50 stands for zero in the data rows.
Here are some points:
array([54, 79, 35, 77, 27, 45, 52, 45,  4, 10, 34, 47, 95, 81, 73, 71, 39])
array([57, 59, 26, 58, 55, 11, 51, 52,  3, 38, 22, 46, 79, 57, 66, 52, 43])
array([52, 46, 53, 38, 38, 47, 67, 54, 48, 38, 44, 67, 44, 63, 35, 54, 64])
array([53, 45, 15, 45, 68, 15, 42, 24, 24, 69, 24, 34, 78, 66, 65, 31, 29])
array([43, 17, 60, 48, 66, 29, 34, 51, 83, 99, 72, 37, 26, 16, 26, 11, 63])
array([53, 45, 41, 45, 69, 38, 56, 51, 43, 63, 36, 50, 58, 46, 55, 44, 56])
array([45, 54, 72, 62, 41, 70, 44, 55, 88, 76, 81, 31, 14, 33, 47, 46, 59])
array([58, 62, 53, 55, 26, 52, 50, 48, 31,  4, 45, 48, 65, 64, 62, 59, 42])
array([53, 72, 40, 64, 38, 38, 58, 48, 15, 33, 41, 45, 79, 66, 70, 66, 33])
array([51, 81, 51, 64, 26, 60, 60, 61, 13,  5, 29, 53, 69, 76, 63, 71, 33])
array([52, 72, 80, 49, 24, 90, 59, 59, 64,  9, 74, 55, 51, 46, 47, 72, 41])
array([32, 45, 40, 60, 44, 37, 52, 65, 40, 58, 54, 48, 54, 49, 43, 52, 52])
array([33, 19, 49, 64, 69, 33, 31, 50, 81, 89, 46, 27, 34, 28, 36, 26, 42])
array([39, 58, 52, 64, 29, 49, 61, 65, 44, 37, 58, 46, 57, 56, 35, 67, 42])
array([47, 45, 38, 42, 63, 54, 51, 50, 55, 70, 45, 52, 38, 41, 43, 33, 61])
array([41, 19, 47, 40, 48, 60, 52, 59, 73, 72, 67, 42, 31, 27, 40, 56, 39])
array([49, 58, 37, 46, 47, 41, 49, 41, 32, 46, 35, 46, 75, 62, 65, 48, 32])
array([48, 63, 30, 50, 57, 43, 57, 33, 24, 49, 29, 51, 59, 59, 49, 41, 56])
array([53, 41, 70, 53, 57, 63, 43, 42, 94, 96, 81, 33,  5, 31, 43, 40, 58])
array([41, 80, 27, 69, 42, 36, 63, 49,  4, 23, 28, 57, 80, 71, 82, 75, 62])
array([48, 47, 59, 39, 47, 40, 46, 61, 61, 54, 56, 56, 51, 64, 45, 49, 48])
array([66, 67, 83, 69, 25, 76, 52, 58, 53, 12, 49, 46, 70, 63, 59, 81, 17])
Here are 22 more points, each followed by its number:
array([63, 52, 90, 40, 19, 83, 50, 82, 58, 31, 77, 75, 40, 45, 42, 66, 39]) 0
array([58, 72, 57, 56, 29, 77, 67, 54, 35, 14, 54, 66, 57, 64, 59, 70, 40]) 1
array([57, 66, 33, 39, 51, 45, 35, 51, 28, 49, 46, 52, 57, 64, 58, 53, 37]) 2
array([50, 80, 27, 55, 54, 27, 71, 41,  0, 29, 28, 56, 78, 74, 56, 51, 59]) 3
array([35, 14, 42, 29, 65, 50, 48, 55, 80, 89, 75, 38, 18, 23, 34, 42, 51]) 4
array([56, 55, 75, 64, 41, 63, 54, 54, 67, 23, 56, 51, 40, 54, 44, 55, 48]) 5
array([53, 51, 12, 49, 99,  5, 59, 34, 17, 75, 22, 40, 60, 63, 62, 26, 61]) 6
array([46, 64, 71, 61, 34, 51, 65, 51, 42, 28, 50, 44, 60, 52, 49, 50, 36]) 7
array([51, 74, 53, 56, 28, 35, 69, 67,  0, 19, 47, 68, 88, 71, 63, 78, 24]) 8
array([50, 61, 24, 56, 76, 13, 62, 36, 22, 51, 27, 50, 64, 72, 62, 48, 72]) 9
array([48, 41, 58, 53, 48, 39, 64, 51, 53, 48, 44, 60, 52, 36, 51, 39, 60]) 10
array([50, 54, 43, 51, 40, 42, 60, 59, 31, 38, 38, 65, 54, 61, 52, 49, 64]) 11
array([38, 33, 70, 63, 37, 59, 30, 62, 78, 57, 57, 30, 36, 23, 38, 44, 34]) 12
array([50, 41, 86, 30, 30, 82, 40, 76, 88, 51, 82, 62, 28, 37, 41, 57, 43]) 13
array([58, 67, 21, 60, 71, 35, 47, 32, 24, 55, 29, 45, 72, 79, 58, 42, 54]) 14
array([49, 55, 29, 55, 42, 61, 70, 46, 21, 11, 35, 57, 67, 60, 65, 76, 54]) 15
array([65, 61, 59, 61, 43, 63, 57, 49, 47, 27, 57, 50, 61, 48, 62, 57, 49]) 16
array([52, 75, 25, 62, 75,  8, 62, 31,  4, 41, 17, 44, 72, 70, 60, 34, 66]) 17
array([57, 43, 24, 59, 81, 11, 52, 33, 26, 69, 39, 44, 63, 66, 54, 39, 65]) 18
array([52, 49, 46, 53, 59, 37, 59, 49, 44, 38, 38, 46, 48, 62, 58, 65, 70]) 19
array([28, 19, 36, 30, 70, 32, 42, 51, 63, 99, 64, 56, 22, 25, 34, 29, 64]) 20
array([47, 33, 32, 48, 57, 48, 53, 33, 44, 38, 44, 47, 51, 42, 50, 54, 63]) 21
Which three of these numbered points are nearest to each point below, ignoring the 2 directions in which the first points spread most? Their numbers follow each, nearest first.
array([45, 40, 51, 58, 56, 51, 50, 49, 53, 51, 30, 48, 37, 44, 52, 43, 43]) > 5 1 7
array([49, 61, 71, 62, 32, 43, 60, 55, 42, 37, 44, 53, 61, 52, 55, 47, 35]) > 7 10 5
array([53, 22, 45, 25, 74, 42, 15, 40, 82, 99, 78, 39, 21, 28, 43, 10, 45]) > 2 13 16
array([35, 24, 70, 52, 60, 44, 45, 52, 82, 87, 68, 37, 28, 25, 33, 23, 54]) > 7 5 10
array([56, 46, 77, 53, 35, 62, 54, 55, 67, 39, 59, 64, 40, 36, 48, 58, 54]) > 10 16 11
array([51, 68, 38, 44, 64, 14, 54, 50, 31, 46, 30, 67, 58, 73, 61, 64, 56]) > 9 19 6
array([55, 41, 75, 31, 45, 62, 34, 54, 88, 69, 86, 46, 23, 52, 36, 57, 47]) > 2 13 18
array([55, 87, 65, 79, 24, 81, 65, 61, 24,  0, 54, 48, 67, 52, 61, 80, 50]) > 16 3 1
array([55, 56, 81, 56, 22, 99, 56, 58, 73, 23, 60, 62, 22, 39, 47, 65, 44]) > 1 5 15
array([57, 76, 65, 48, 35, 82, 57, 53, 38, 13, 53, 71, 69, 84, 62, 84, 41]) > 1 14 2
array([49, 70, 22, 72, 66, 33, 63, 36, 22, 43, 27, 42, 69, 69, 74, 57, 58]) > 6 9 18
